Small tables with named rows and columns. After each table, cells are looked up by row and column.

gif =
|  | sitap | lino | sav | mif | gofekev | veges |
|---|---|---|---|---|---|---|
| gemi | 191 | 101 | 115 | 245 | 203 | 120 |
| tiput | 225 | 155 | 124 | 210 | 76 | 114 |
| kunobor | 133 | 178 | 212 | 108 | 126 | 154 |
| dezivar | 165 | 110 | 171 | 151 | 178 | 75 |
| gef | 170 | 57 | 196 | 65 | 51 | 192 |
| besu | 139 | 164 | 200 | 177 | 101 | 76 |
| fekir | 90 | 113 | 128 | 115 | 117 | 192 |
| pom | 192 | 109 | 95 | 51 | 211 | 110 |

sav of gemi: 115
lino of fekir: 113
mif of dezivar: 151
gofekev of besu: 101
lino of gef: 57
sitap of kunobor: 133
gofekev of gemi: 203
lino of pom: 109
mif of tiput: 210
sav of pom: 95
lino of kunobor: 178
veges of fekir: 192
veges of pom: 110
sitap of fekir: 90
mif of pom: 51
mif of kunobor: 108
veges of besu: 76

ser
|  | gabo | kot | lev | riker | rosimol | valu | bif |
|---|---|---|---|---|---|---|---|
| mep | 225 | 142 | 169 | 119 | 158 | 117 | 181 |
| zefib | 228 | 193 | 194 | 124 | 186 | 140 | 182 |
| koraz | 86 | 175 | 196 | 146 | 177 | 204 | 108 |
| favaf | 55 | 122 | 183 | 123 | 177 | 160 | 177 |
| tas | 149 | 198 | 196 | 144 | 192 | 175 | 167 |

bif of tas: 167
kot of favaf: 122
rosimol of zefib: 186
riker of mep: 119
gabo of tas: 149
valu of mep: 117
Row with the largest kot: tas

minogo.csv
,satopuz,nim,malani,fos,dibisan,lig,gur
kozas,153,115,126,119,167,181,143
zotenek,108,118,119,147,137,92,132
kalo,137,126,118,143,144,148,129
buzivu,172,102,4,246,192,186,103

fos of buzivu: 246
malani of buzivu: 4
lig of kalo: 148
lig of kozas: 181
satopuz of buzivu: 172
malani of zotenek: 119
nim of kalo: 126
fos of zotenek: 147
fos of kozas: 119
malani of kalo: 118
dibisan of zotenek: 137
satopuz of zotenek: 108
nim of zotenek: 118
dibisan of kalo: 144
gur of kalo: 129
gur of kozas: 143
satopuz of kozas: 153
nim of buzivu: 102

dem.tsv
	segite	buni	sut
firudo	1.764	2.384	6.788
mogaso	7.768	7.473	0.957
zeg	2.928	3.192	5.691
vomosov	5.663	5.550	3.038
zav	0.946	1.872	7.556
mok	3.958	4.184	4.707
dor	0.946	1.872	7.556
sadebe	2.091	2.693	6.477
pag	1.417	2.087	7.116

What is the sut of mok in dem? 4.707
What is the sut of zav in dem? 7.556
What is the segite of zeg in dem? 2.928
What is the buni of firudo in dem? 2.384
What is the buni of pag in dem? 2.087
What is the segite of mogaso in dem? 7.768
What is the segite of sadebe in dem? 2.091
What is the segite of firudo in dem? 1.764
What is the buni of mok in dem? 4.184
What is the buni of zeg in dem? 3.192
What is the sut of vomosov in dem? 3.038
What is the buni of vomosov in dem? 5.550
What is the buni of mogaso in dem? 7.473
What is the sut of sadebe in dem? 6.477
What is the segite of dor in dem? 0.946
What is the buni of zav in dem? 1.872
What is the sut of firudo in dem? 6.788
What is the sut of mogaso in dem? 0.957
What is the sut of zeg in dem? 5.691

Table furome
,liso,maburid,pokof,nizug,magiro,gofe,pil,medi
nav,-1.516,-8.418,-1.513,-8.418,3.114,-8.428,6.566,-6.125
lav,-3.606,-3.673,-3.543,-3.673,-2.864,-3.927,-2.798,-3.841
sunosab,-1.838,-8.816,-1.834,-8.816,2.861,-8.833,6.352,-6.503
golizu,-1.060,4.477,-1.083,4.477,-5.010,4.571,-7.790,2.702
ragi,-1.775,-8.953,-1.769,-8.953,3.071,-8.975,6.663,-6.577
nor,-0.502,6.735,-0.504,6.735,-5.349,6.743,-8.969,4.328

sunosab, pokof: -1.834
golizu, pokof: -1.083
sunosab, medi: -6.503
lav, pokof: -3.543
sunosab, liso: -1.838
nav, maburid: -8.418
nor, gofe: 6.743
nor, magiro: -5.349
nav, medi: -6.125
nav, pokof: -1.513
ragi, gofe: -8.975
nav, pil: 6.566
ragi, maburid: -8.953
ragi, magiro: 3.071
nav, liso: -1.516
lav, gofe: -3.927
lav, liso: -3.606

rezuto:
	lun	zitelir	tizom	seb	kanesin	sonafa	ril
vodas	1.42	0.81	0.08	-2.66	-3.84	-0.05	1.00
gur	-3.67	-3.50	-3.92	0.64	-1.71	-0.92	-4.10
zofa	8.20	4.18	-2.94	2.27	-9.35	-0.71	6.86
sisoret	-4.42	-4.22	-0.61	0.91	5.72	-0.20	-1.26
giponom	-0.11	-1.77	-4.41	-5.54	-5.65	-1.03	-0.65
feg	-1.53	0.71	0.65	-1.42	-2.10	0.08	-1.38
rinirim	-1.80	1.74	-6.41	-0.77	-2.57	-1.47	-1.79
dapakos	0.64	0.14	-2.56	-3.47	-7.98	-0.63	-1.22

What is the ril of zofa in rezuto?
6.86
What is the zitelir of zofa in rezuto?
4.18
What is the kanesin of giponom in rezuto?
-5.65
What is the lun of sisoret in rezuto?
-4.42
What is the lun of vodas in rezuto?
1.42
What is the seb of feg in rezuto?
-1.42
What is the tizom of dapakos in rezuto?
-2.56
What is the sonafa of gur in rezuto?
-0.92
What is the sonafa of rinirim in rezuto?
-1.47
What is the lun of rinirim in rezuto?
-1.80
What is the kanesin of dapakos in rezuto?
-7.98
What is the lun of feg in rezuto?
-1.53
What is the tizom of feg in rezuto?
0.65
What is the sonafa of zofa in rezuto?
-0.71
What is the sonafa of feg in rezuto?
0.08

foremu =
         dolo  busibe  vogo  sozan
genemor   227     125    62    152
vota      202     182   114     65
kal       160     223   205     86
dak       153     133    58     92
piv       146     190   248    185
lor       150      82    71    200

What is the busibe of lor in foremu?
82
What is the sozan of piv in foremu?
185
What is the vogo of vota in foremu?
114
What is the busibe of kal in foremu?
223
What is the sozan of genemor in foremu?
152
What is the vogo of piv in foremu?
248
What is the dolo of vota in foremu?
202
What is the dolo of piv in foremu?
146
What is the busibe of genemor in foremu?
125
What is the dolo of genemor in foremu?
227
What is the vogo of lor in foremu?
71
What is the sozan of lor in foremu?
200
What is the vogo of genemor in foremu?
62
What is the busibe of vota in foremu?
182
What is the dolo of dak in foremu?
153
What is the busibe of dak in foremu?
133
What is the busibe of piv in foremu?
190
What is the dolo of kal in foremu?
160

sebaf
|  | vug | pag | zif | sofi |
|---|---|---|---|---|
| ritevut | 0.26 | 0.17 | 0.22 | 0.90 |
| kis | 0.93 | 0.21 | 0.94 | 0.21 |
| rebe | 0.24 | 0.24 | 0.19 | 0.90 |

vug of rebe = 0.24
zif of kis = 0.94
pag of kis = 0.21
sofi of ritevut = 0.90
pag of ritevut = 0.17
vug of kis = 0.93
sofi of rebe = 0.90
vug of ritevut = 0.26
Row with the largest zif: kis

vekis:
cols = zamo, madata, beno, liv
lebe: [200, 57, 46, 68]
zinul: [199, 59, 48, 69]
nuna: [60, 200, 211, 189]
pedim: [199, 57, 47, 68]

lebe, madata: 57
nuna, liv: 189
zinul, madata: 59
zinul, beno: 48
zinul, zamo: 199
lebe, liv: 68
pedim, liv: 68
nuna, madata: 200
lebe, zamo: 200
pedim, zamo: 199
zinul, liv: 69
lebe, beno: 46
Which row has the largest beno? nuna

zosini
|  | putun | ziza |
|---|---|---|
| golefa | -0.802 | 0.584 |
| vif | -0.542 | 0.707 |
| zas | -0.550 | 0.592 |
| tutoba | 0.719 | 0.070 |
| rul | 0.015 | -0.490 |
| tave | -0.065 | -0.331 |
| gel | 0.031 | 0.567 |
| bimarut | 0.133 | -0.442 |
| kerigeg | 0.163 | -0.833 |
| lup | -0.167 | -0.594 |
| fisen | 0.633 | 0.809 |
| gizugif | 0.854 | -0.077 |
| gal | 0.636 | 0.737 |
| kufides | -0.630 | -0.839 |

What is the ziza of tave in zosini?
-0.331
What is the putun of gizugif in zosini?
0.854
What is the ziza of gel in zosini?
0.567
What is the putun of kerigeg in zosini?
0.163
What is the ziza of rul in zosini?
-0.490
What is the ziza of lup in zosini?
-0.594
What is the ziza of gizugif in zosini?
-0.077
What is the putun of fisen in zosini?
0.633
What is the ziza of zas in zosini?
0.592
What is the putun of gel in zosini?
0.031
What is the putun of gal in zosini?
0.636
What is the ziza of fisen in zosini?
0.809
What is the putun of tave in zosini?
-0.065
What is the ziza of tutoba in zosini?
0.070
What is the putun of tutoba in zosini?
0.719
What is the ziza of kufides in zosini?
-0.839
What is the putun of zas in zosini?
-0.550
What is the putun of kufides in zosini?
-0.630
Row with the largest putun: gizugif

